128 stands for zero in the data rows.
Here are some points, one per row:
[163 115 111  87 151  72 152 132  85 158 174 199 147 126 122  94 133  81
 187  83 212 121 106 109 133 102  92 120 118 104 125 124 121 157  57 104
  92 173  64 155 134 116 113  98 128 115 130]
[100 111 110 149 148 132 157 115 158  67 125 128 140 112 235 104 118 147
 118  32 108 167 170 113 147 163  99 108 106 161 121 126 118 156 129 102
 145 148 141 140  85 137 109 118 130  85 106]
[ 78 144 141 118  92 144 150  72 158 128 163 105 103 230 116  95  92 129
 139 128 116 154 107  97 200 107 177 112 182  94 148 119 133 174 131 141
 149 125 162 161 176 147 117 119 127 153 131]
[193 114 110 165 143 140  95 152 152 117 117  83  98 134 157 127 176  74
  92 111 122 113  88 172  90  88 169 110  59  84 146 147 111 152 155 108
 112 133 127 101 162 126 113 136 103 118 113]
[103  79 149  96 106 131 164 139  74 123 141 124 162 129 128 175 188 170
 123 113 105  87 121 121 139 176 157 108 152  89 149 120 113 157 140 189
 105 125 123  93  77 105 155  92 139 110 121]
[112 130 146 150  78 132 159 123  91 118 157 135 119 100 150 102 110 124
 107 142 118 194 103 172 125 158 173  98 138  90  63 144 137 156 136 121
 156  90 102 167  75 132 103 109 151 174 112]
[114 154  73 108  96 144  78 162 159 132  72  77 165 170 138 108 128 101
 142 105 124 109 113 112  92 159  87 112 197  96 145 135  98 115 142 169
 120 153 104 167 141  82 143 112 145 162 131]
[ 93 118 107 169  83 137 151  82  82 126 136 128 136  99  95 141  84 160
 114 127 105 111 110 181  79 156  84  99 148  86  67 136 155 127 136 113
 150 132  98  81 190 175  96 131 119 152 131]
[146 114 114 187 161 133 160 107  92 199 125 109 111 106 146  91 141  91
  77 125 125 126 117 100 136 169 105 119 168 164 125 168 106 110 146 105
 117 183 117  93 149 101 118 118 125  96 110]
[121 111 122 138 161 140  90 105 166 105  80 135  76 127 110 161 125 142
 122 118 129 180  99 190 123 169  88 227 158 162 126  95 119 192 139 127
 133 123 104  92 104 141  98 124 154 149 122]
[ 90 113 131  94 170 149 174 131  96 126 130 136 101 113  81 155 119 102
 147 141 118 143 106 129  90 174  96 120  56  85 185 170  95 122 150  91
 113 121 175 176 160  78 126 140 147 136 107]
[175 158 148 129  92 135 101 147 144 106 228 190  91 123 112 103 130 143
  95 148 121  96 121 118 139 121 105 213 147 106 145 177  94 109 142 157
 192 131 158 102 137  92 120 111 121  71 122]
[ 95 115 104 179  94 127 104 149  85  87 160 115 141 114 105 122 122 133
 151 125 128 189  99 121  98  98 151 116 138 160 172 136 127 172 141 107
 152 111  99  91  95 142 199 134 122 131 211]
[ 95 175 141  94  99 135  86 106 147 121 115 132 117 107 110 197 106 123
 131 103 126 112  95 119 139 114 180 107 158 171 142 138 162 122 144 147
 169 109  71 177 108 157 146 137 132  71  89]
[150 182 140 108  99 139  98 155 151 131 162 158 167 112 123 125 145 168
  87 122 117  92 133 119 130  97  84 107 146 155 143  78  90 129 142  57
 106 104 147  92 147 120 166 134 150 195  94]
[118  94 142 183 103 131  97 131 166 144 108 207 111 148 136 193 138 165
 101 111 123 125 112  91 103 110 152 107  71 155 120 135 119 102 148 106
 102 147  85 162 158  95 150 101 179 119 216]
[ 96 174 120 121 109 126 161  71 125 142  78 117 142 191 124 133  97  70
 120 140 116 106 204 142 116  86 157 138 120  91 149  70 155 104 147 127
 102  80 111  95 100 140 139  99 125  54 123]
[123 163 149 103 167  36 166  86 128 105 104  98  85 125 121  99 109 156
 105 112 114 123  97 120 147  97  94 108 104 170 147 139 136 134  65 161
 185 137 100 165 156 159 141 112 135 168 131]
[127 173 114  99 187 126  87  97 142 135 195 116 100  95 130 156  95 141
 118 134 115 157 109  95 128 108  93 111 139  71 143 119 183 148 168 151
 150 165 132  94  92 142 142 132 144 143 135]
[151  90 138 105 155 141 147  99 160  44 166 112 140 130 106 125  82 141
 131  53 223 145 194 106 109 110 161 110 133 101 135 124 137 104 156 178
 146 130  90  84 166 147 116 147 124 160 102]
[170  74 135 117 185 129  94 129 149 188 111 107 109 114 141  96  87 162
 128 168 106 104 121  92 108 103 158 125 123  86 153 164 130 131 134 155
 113  19 139 120 115 169 131 109 144  92 118]
[ 65  98 255  98 101 127 113 144 165 143 117 119 179 108 170  86 145  98
 111 151 117 115 116 115  90 103 118 188 113 164 102 134 129 136 148 113
 103 165 119 146 153 121 110 118  44 178 117]
[110 117  83 134 140 148 150 141 170 118 139 108 142 123 101 150 127 152
 146 134 114 141 198 157 146 111 106 112  57 154 111 144 145 192 147 100
 161 155 107 155 108 156  71  87 133  80 122]
[131 174 117 124 100  58 162 159 148 130 122  80 152 122 102 183 128  97
 138 130 122 126 127 103 129 175 176 217  99 108  93 144 100 124  60 155
 117 171 128  93 156 118 166  97 149 138 110]
[127  99 140  68  93 148 111 149  89 143 128  85  43 113 173 104 127  93
 114 138 119 107 195 137 146 168 151 115 116 162 142 127 108  98 134  96
 115 139 103 101 152 108 130 202 181 127 219]
[ 79 111 103 163 170  59  90 151 159 127 178 112 127 142 173  94 143 165
 118 152 203  98 119 243 140 159 168 115 116 100  86  74 115 100  61 111
 112 133 132 155 146 103 135 129 134 109 111]
[149 107 158 149 144 134 171 166 155 133 131 107 135 222  88 132 155 155
 117 117 128 179 115 186 188 101 101 112 178 150 150 193 158 138 129  94
 161 118 100  92 104 148 101 116 149 113 116]
[117 112  79 158 151 145 156 140  96 119  68 174 136  92 118  99 141 164
 111 118 111 101 111 109 244  97 161 204 112  86 145 142 116  76 146 106
 103 138  85 159 143 122  88 110  85 188 123]
[ 83 166 109 116 152  54 101 160 147 131 115 166 183  94  82 120 179  96
  93 138 115 153 184 117 136 103 147 106 125 149 170 135 109 133  69 178
 112 108 171 102 147 123  50 200 159 120 203]
[168 169 118 113 165 175  98  75 142 133 153 107 154  95  94  89  96 158
 132 128 113  98 123 148 104 106 172 128 131 168 150 171 162  85  91 148
  93 119 166 120  88 135 135 103 143 138 164]
[134 163 163 119 114 160 161 147 142  86 121  89 107 138 109  86 162 170
 126 157 106 141 101 100 134  99  87 109 135  99 106  99 120 122  92 156
  77 154 110 155 152 108 158 140 129  40 120]
[141 101 141 163 146 136  88 138  81 118 169 108 151 120 139 136 143  91
 241 142 101 114 129 145 136  96  88 129 150 155 146  86 118  90 143 128
 191 141 140 169 177 113  93 110 151 111 121]
[105  85 107 124  86 149 173 107 142 169 121 102 131  92 134 156  94 140
 111 184 247 109 111 117 145  89  81 130 110 169 141 117 162 111 131 163
 119  86 167 105 105 143 141 132 121 114 119]
[139 150 134 110 124 158 163 150 168 135  81 184 157 118 103  71 142  76
 121 121 111 109  99 114 119 176  98 110  95 102  86  61 128  98 135 159
 158 106 153  89 144 131 173 108 126 109 137]
[157 158 120 111 101 139  85 124  65 185  70 185 123 145 171 114 121 171
 146 151 118 147 123 128 163  98 160 109  56 162 130 121 107 154 138 175
 133 161 156  90 151  94 165 150 129 128  85]
[162 162  89  92 103 125 177 146 161 156 157 140 106 112 185 181 153 170
 158 130 109 150 113 136  98 110 160 125 163 159 104 110 129 114 141 147
 110 105 155 104 169  93 139 127  79 124 133]
[108 182 163 123 164 144  96 120 123 132 114 128 107 219 199 154 101 103
 151 148 141 102 116 109 134 188 102 114 105 146 167 179 158  84 124 151
 110 102 150  96 105 169  83 124  69 175 134]
[137 124 135 178 143 134 170 151 114 146 119 110  74 112 102 123 150 113
 255 126 116  97 112 109  96 101 165 125 117 149 121  66 107 103 136 110
 117 129 125  95  64 114  68 150 140 167 113]
[153 159 107 138 106 136 162 156 157 123 100 192  63 110 159 116 162  89
 133 149 130 118 213 134 113  97  95 116 165  95 105 188 125 138 147 168
 108 152 161 181 132 139 191 131 138 159 120]
[ 66 109 142  94 105 136  78 138  72 125 127 107  88 149  94 117 147 157
 109  71 122 158 187 106  89  94  99 199 107  94  59 148 144 144 111 101
 163 114 124 152  89 135 131 138  57 120 119]
[130 122 144 154 162 128  90 145  95 115 119 108 166 113  92 130 126  88
 166 129 124 126 125 181 229 164 102 109 145 159  46 176 112 144 160 118
  91  87 133 105 108  90 156 140 117 119 125]
[158 114 133 158 120 150 129  96 140 122 128 123 234 122 205 157 108 140
 123 128 120 135 110 132 136 149 145 203 133  86 139 119 161 149 111 103
 164 142 108 165 104 159 159 255 192 128 189]
[156 148  80 116  99 122 160 106 133 164 168 108 155 186  97 113 112 150
 107 146 111 101 116 117 106 177  97 133  94 182 132 110 140  98 160 159
  94  94 149 191  93 167 136 150 119 125 115]
[140 120 117 174 163 139 147 141  84  86 113 133 114 106 117 106 121 141
  87 103 114 155 192 111  95 181 165 121 154 169 149  73 182 184 126 118
 150 111 107 164 171 127 107 121 112 151 102]
[133  86  93  82 179 141 160 145  87 101 127 167 150 149 112 166 136  89
 108 168 112 121 108 110  80  90 171 122 196 168  92 154 104 119 125  90
 120 151 172 107 142 129 135 116 141 161 107]
[159 126 145 102 103 131  90 136  92 128  85 146 146 106 104  95 165 169
 143 148 232 144 117 116 110 177 164 116 161 100 138  85 108 116 164  85
 123 147 181 167 141 141 122 110 131  92 134]
[137 109 176 168 159 145 103 138 148 149 131 110 146 118 127 230 127  93
  96 136 119 132 129 138 136 102 104  95 125 134 115  78  86 114 114 123
 118 163 135 171  81 104 110 121  55 143 130]
[184  71 118 117  71  44  90  83 158 129  97 132 115 114 110 134 107  98
 150 162  97 113 128 108 129 167  99 107 124  97 171 145 174 106  50  74
 115 113 160 104  96 148 151 129 117 135 102]
These points spread out most along one direction. Take the direction at right angles to it along which they spread out most. Go by this last direction. How far along it is each point below, from 0 to 99? The average is 50, and the first point in the table lies past the average. One standard deviation of the points above along it is 16.
[ 90 113 131  94 170 149 174 131  96 126 130 136 101 113  81 155 119 102
 147 141 118 143 106 129  90 174  96 120  56  85 185 170  95 122 150  91
 113 121 175 176 160  78 126 140 147 136 107] 60
[193 114 110 165 143 140  95 152 152 117 117  83  98 134 157 127 176  74
  92 111 122 113  88 172  90  88 169 110  59  84 146 147 111 152 155 108
 112 133 127 101 162 126 113 136 103 118 113] 62
[114 154  73 108  96 144  78 162 159 132  72  77 165 170 138 108 128 101
 142 105 124 109 113 112  92 159  87 112 197  96 145 135  98 115 142 169
 120 153 104 167 141  82 143 112 145 162 131] 50
[137 124 135 178 143 134 170 151 114 146 119 110  74 112 102 123 150 113
 255 126 116  97 112 109  96 101 165 125 117 149 121  66 107 103 136 110
 117 129 125  95  64 114  68 150 140 167 113] 65
[153 159 107 138 106 136 162 156 157 123 100 192  63 110 159 116 162  89
 133 149 130 118 213 134 113  97  95 116 165  95 105 188 125 138 147 168
 108 152 161 181 132 139 191 131 138 159 120] 52
[105  85 107 124  86 149 173 107 142 169 121 102 131  92 134 156  94 140
 111 184 247 109 111 117 145  89  81 130 110 169 141 117 162 111 131 163
 119  86 167 105 105 143 141 132 121 114 119] 24
[134 163 163 119 114 160 161 147 142  86 121  89 107 138 109  86 162 170
 126 157 106 141 101 100 134  99  87 109 135  99 106  99 120 122  92 156
  77 154 110 155 152 108 158 140 129  40 120] 49
[156 148  80 116  99 122 160 106 133 164 168 108 155 186  97 113 112 150
 107 146 111 101 116 117 106 177  97 133  94 182 132 110 140  98 160 159
  94  94 149 191  93 167 136 150 119 125 115] 21
[133  86  93  82 179 141 160 145  87 101 127 167 150 149 112 166 136  89
 108 168 112 121 108 110  80  90 171 122 196 168  92 154 104 119 125  90
 120 151 172 107 142 129 135 116 141 161 107] 61
[149 107 158 149 144 134 171 166 155 133 131 107 135 222  88 132 155 155
 117 117 128 179 115 186 188 101 101 112 178 150 150 193 158 138 129  94
 161 118 100  92 104 148 101 116 149 113 116] 45
[ 96 174 120 121 109 126 161  71 125 142  78 117 142 191 124 133  97  70
 120 140 116 106 204 142 116  86 157 138 120  91 149  70 155 104 147 127
 102  80 111  95 100 140 139  99 125  54 123] 21
[141 101 141 163 146 136  88 138  81 118 169 108 151 120 139 136 143  91
 241 142 101 114 129 145 136  96  88 129 150 155 146  86 118  90 143 128
 191 141 140 169 177 113  93 110 151 111 121] 69
